[[  44  -55   20   23  112]
 [ -95  -12   -3   33   18]
 [-107  -34  -41   27  -14]
 [ -23   79    9  -67  -27]
 [  12   81    5 -110    0]]
|
[[  44  -55]
 [ -95  -12]
 [-107  -34]]

[[ -23   36    6]
 [ -77   -8   14]
 [ 112  103 -112]
 [  18  -42   -5]
 [ -87    2   14]]
|
[[-23  36]
 [-77  -8]
 [112 103]]

[[ 10  18  67  17   6]
 [ 38  16  87  23  30]
 [ -8  19  52  13 -12]
 [ 18  23  83  18  -5]]
|
[[10 18]
 [38 16]
 [-8 19]]

[[ -5  51]
 [105   5]
 [-14  74]
 [-31  61]]
|
[[ -5  51]
 [105   5]
 [-14  74]]

[[-14  19 100]
 [-95  -7 -10]
 [-29 -48 -82]]
|
[[-14  19]
 [-95  -7]
 [-29 -48]]

[[ 81  81 -26 -71]
 [ 41  41   7 -64]
 [ 66  66 -16 -69]
 [100 100 -38 -65]
 [ 57  57  -6 -69]]
|
[[81 81]
 [41 41]
 [66 66]]

[[  20  -63  -73]
 [ -70   14 -108]
 [ -20  -30  -89]
 [ -52   -2 -101]
 [  47  -87  -62]]
|
[[ 20 -63]
 [-70  14]
 [-20 -30]]
---
[[-27 -32 -17  -2  35  14  22 -23]
 [  5 -26 -40 -25 -31   1 -32  17]
 [-13 -29 -18 -29 -10  11 -43  31]
 [ 68  90   5  61 -41 -34 -27  20]
 [ 83  96  43  27 -21  24   6 -31]
 [ -3  17  77 -26  52  93  28 -30]
 [ 19   9 -18  15 -20 -22  33 -26]
 [-32 -40 -81  48  11 -82  34 -19]
 [-61 -60  12 -36  56  38  14  -8]
 [  6  16  24  -1  20  36  -7  -3]]
|
[[-61 -60  12 -36  56  38  14  -8]
 [-32 -40 -81  48  11 -82  34 -19]
 [-27 -32 -17  -2  35  14  22 -23]
 [-13 -29 -18 -29 -10  11 -43  31]
 [ -3  17  77 -26  52  93  28 -30]
 [  5 -26 -40 -25 -31   1 -32  17]
 [  6  16  24  -1  20  36  -7  -3]
 [ 19   9 -18  15 -20 -22  33 -26]
 [ 68  90   5  61 -41 -34 -27  20]
 [ 83  96  43  27 -21  24   6 -31]]

[[ -9 -16 -25  13  50  19 -23 -10  14  -5  -8  -1 -90  38  -1]
 [ 11  -6   7  13  -6  34  13  -3   4 -30  -1  -8  25   4   6]
 [ -2  -7 -25   7  36  11 -16   0  10   1 -12   5 -52  26   1]]
|
[[ -9 -16 -25  13  50  19 -23 -10  14  -5  -8  -1 -90  38  -1]
 [ -2  -7 -25   7  36  11 -16   0  10   1 -12   5 -52  26   1]
 [ 11  -6   7  13  -6  34  13  -3   4 -30  -1  -8  25   4   6]]

[[ 14   1 -31  21  13 -37  44 -20  88  22  24]
 [-14   4 -19  32  11 -30  46 -13  83  18  31]
 [-22  11  11  -1 -44  26 -39 -23 -81  -8 -24]
 [ 22  -1 -34  21  23 -32  40 -23  91  14  23]]
|
[[-22  11  11  -1 -44  26 -39 -23 -81  -8 -24]
 [-14   4 -19  32  11 -30  46 -13  83  18  31]
 [ 14   1 -31  21  13 -37  44 -20  88  22  24]
 [ 22  -1 -34  21  23 -32  40 -23  91  14  23]]

[[ 58  45   4 -52  23 -18]
 [-46 -16  16 -37  55  85]
 [ 53 -28  26 -13  53 -13]
 [-74 -17  39 -26 -45 -50]
 [-54  33  18 -29  42 -45]
 [ 39   4   7  15  12  32]
 [-49 -21  17 -19  26 -19]
 [ 47   3  27 -20 -81 -64]
 [  6   9  14  35 -15  24]
 [ 44  -1   1 -20 -21  17]]
|
[[-74 -17  39 -26 -45 -50]
 [-54  33  18 -29  42 -45]
 [-49 -21  17 -19  26 -19]
 [-46 -16  16 -37  55  85]
 [  6   9  14  35 -15  24]
 [ 39   4   7  15  12  32]
 [ 44  -1   1 -20 -21  17]
 [ 47   3  27 -20 -81 -64]
 [ 53 -28  26 -13  53 -13]
 [ 58  45   4 -52  23 -18]]

[[  96  -35  -15  -96  -13   54]
 [  62   47   56  -99   17  105]
 [ -36  -84    8 -104  -87   70]
 [  69   23  -19   25   10   78]
 [ -33    4  -31   28   19   25]
 [  86   31  -14  -85   48   31]
 [ -40  -36   41  -28   -3   53]
 [ -88  -30   31  -22  -47  -14]]
|
[[ -88  -30   31  -22  -47  -14]
 [ -40  -36   41  -28   -3   53]
 [ -36  -84    8 -104  -87   70]
 [ -33    4  -31   28   19   25]
 [  62   47   56  -99   17  105]
 [  69   23  -19   25   10   78]
 [  86   31  -14  -85   48   31]
 [  96  -35  -15  -96  -13   54]]

[[ 47  22 -56 -48   6 -79  68 -75  40 -56  69]
 [-50  54  72 -48 -97  13 -51  58 -76 104  -5]
 [-38 -66   4 -41  14  -2 -57  27 -72 -48 -79]
 [ 80  73 -53 -40  53  21  44 -14  50 -20  68]]
|
[[-50  54  72 -48 -97  13 -51  58 -76 104  -5]
 [-38 -66   4 -41  14  -2 -57  27 -72 -48 -79]
 [ 47  22 -56 -48   6 -79  68 -75  40 -56  69]
 [ 80  73 -53 -40  53  21  44 -14  50 -20  68]]

[[ 10  36  36  33 -30  60]
 [ 16   8  25  13 -14  18]
 [  8  27  35  26 -37  53]
 [ 13  30  40  31 -38  55]
 [  7  12  15   1 -24  40]
 [-14  16  -1   7 -17  28]
 [  2 -24 -36 -12  84 -82]]
|
[[-14  16  -1   7 -17  28]
 [  2 -24 -36 -12  84 -82]
 [  7  12  15   1 -24  40]
 [  8  27  35  26 -37  53]
 [ 10  36  36  33 -30  60]
 [ 13  30  40  31 -38  55]
 [ 16   8  25  13 -14  18]]

[[   8   62  -54   27  -46   42   14   41   40   58   26 -107  -87]
 [ -49   -8   80  -61   70   -2   33   12   23  -54  -45   47   38]
 [  36  -53  -12   28  -12  -37  -44  -59  -61   -6   16   62   49]]
|
[[ -49   -8   80  -61   70   -2   33   12   23  -54  -45   47   38]
 [   8   62  -54   27  -46   42   14   41   40   58   26 -107  -87]
 [  36  -53  -12   28  -12  -37  -44  -59  -61   -6   16   62   49]]
